One turn sends every row of this set to another row. A few are shown first. Where does it send the rows asked after them?
Valir: [ -2 -12  -5  -9  -6 -10   6 -10   5   7   5  28   5  -2   2  22  -9  -6
   9   1 -24  17  18  -5  -4]
sofi: [  2 -16 -10  14   6  -5 -14   0  14   6  -8  11  -2   4  19 -12  13 -19
  -2  -9  -6   3   2 -29 -15]
Gigok: [ -7  12  42   6   8  -1   7 -10   2  -9 -18 -21  -2 -18  12  -9  10  -6
  15  -2  16  10   5   5  10]
Ridab: [-16  10 -31 -11   4   5  23   0   5   3  -6   8  -5  -3  -1 -20  16  23
 -16 -10  11   1   3  22  10]
turov: [ -8  -8 -26  19 -20   0   4  16   0   3   7  25   0 -12   4   3  -6  24
   1   8 -15  12  15   9  21]
Fam: [  7  -3 -25  -8 -10  24   7  19   0   7  17  -3   1   7   8   5  -3  11
 -11  17   4 -15  31  -1  17]
ger: [-15   7  16  12   0  22 -12  12 -23  17 -10 -35  22  -3   2 -17   4   7
   6 -12  12 -14   0   9  -5]
bodo: [  9   1 -16   3 -29 -33 -12  -4  -8 -12   0   8   4  -9  -2   4 -20   7
  20   7  -6   4  16  -2   1]
kig: [ -7   1 -28  -2  -9   3   1  -1  11   6  29 -39  18  -5 -15  -5   0  19
   1   1   3  -2  -1  20  11]
meb: [ 14  -1 -14  21  -9   0 -15  10 -10   5  26  12   0   2  18   0  -1   2
   2   2  10  -2   6 -34   8]
bope: [-14  13 -35  29 -20  -6  -2  -5  22   4   6 -12 -12  -9   2   0  -4  12
 -11  -3  13  18   7  24  14]
zun: [ 20  13  28   3 -29  17  -9   2  -9  -6 -22  -5  14 -19   5 -11   0  20
  -3  11   6  -2   0   7  12]
kavu: [ -9  10 -13   0  -6 -16   1 -31  27   8   4  -8  -7   1  -1  20  -7 -17
  -4 -11   4  22   9  10 -11]
lig: [-15   6  24   7   9  24  -7   8  -7  11 -19 -34  11   2  15  -9   4   0
  -4 -22   3 -17  -6  -4  -8]
nif: [ -8  -1 -21  15  11  -5 -16   2  21  17 -11  -8   3 -20 -10 -12  -1 -10
   9 -10   8   8 -15  -3 -27]
gelis: [-10  -6 -12  -2   8   8   1   4   6   1 -15  14  -3  20  25  17  -5 -20
   6   3 -14 -23  18   8   1]
gekan: [ -1  -2  20  10  -8  25  -6  16 -33  15  -1 -29  24  -2   1  -6   2  -5
   0   2  10 -15   0  -4   9]
Tiko: [ -6  19  22   4 -15  -2  -4  -3  -7 -18 -21 -27  12 -33   7 -19   5   9
  -4   3  16   4   2   8  10]
totop: [-23  -2 -15   5  10 -12  -5 -15  16  -1  -3 -21  14   9   2   7  -1 -13
  18 -14 -14 -10 -14  28  -5]
Lep: [ -2  -2  27   5   1  28   0  12 -16  10  -9 -27  13   3  14   2   1 -14
 -10  -8   1 -18  -4 -17   6]
Kufi: [  9  -4 -11  16  -4 -10   8   2  43   4  -9 -11 -32  -4  -2  -1  -6   6
   8  -1   4  15   9   0   6]
tuvi: [ 19   5  48   5  -5  18   2  -5   0   5 -19   1   0  -3  10   0   6   5
  15   7   5   4   3   3  12]
gevuf: [ 29 -10  -7   6 -30 -20  -6 -17  23   0   0  -4  -9   9  -4   7  -8  -6
   5   6  -7  12   4  -8   5]
vedi: [ -4 -12  24   6  -7 -13   1  -4 -25  14  -6 -18  17   6   4   8  -6  -8
 -27  11 -21  -9 -10  10  11]
kovin: [ -6   8 -14  -7   4  -4  27 -22  16  -1  10  -5  -7  13   4  -2  16   0
 -18 -17   7   4 -17  10  21]
mepe: [-17  14  16   8  16   4   4  10  -9  28  -7 -24 -10   2   7  -4  -7  29
 -21  -2   8  -6  18  24  -2]
Vako: [ -2  -2  27  -1   8   3   9  -3   8  25  -5 -33  -1   4   1   6  -5  13
 -36  -5 -14  -4 -10   9   1]
pafid: [ -6   9 -25 -15  -4   2  15   0 -22   8  -8  32   9   0  -8  -2   0   7
   2   6   7  -6   3  27   7]
vutop: [-20   3  14  15   1 -12  -4   9 -42  17  -8 -10   8   3  11  -2  -8   7
 -13  14   1 -12  18  25   8]
nubal: [  4  15 -24  22  -3   0 -18  12  -3  15  21  -7   5 -22 -10   0 -15  11
  12   1  24   3 -11  -7  -5]
Tonir: [-12   6 -20  13  -3 -23   1  15  11  -8  -9   2 -20 -22   0  -4 -17  19
  23   1   6   8  21   5   2]
feges: [  5   7  -9 -11  -4  -6  19 -23 -12   4   8  19   7  16  -4  17   0 -17
   1  -1   3  -3 -18  16  18]

nif turns into nubal
Gigok turns into Tiko
lig turns into ger
Where do these go?
bodo turns into gevuf
Valir turns into kavu
kovin turns into Ridab
vedi turns into Vako
gelis turns into totop

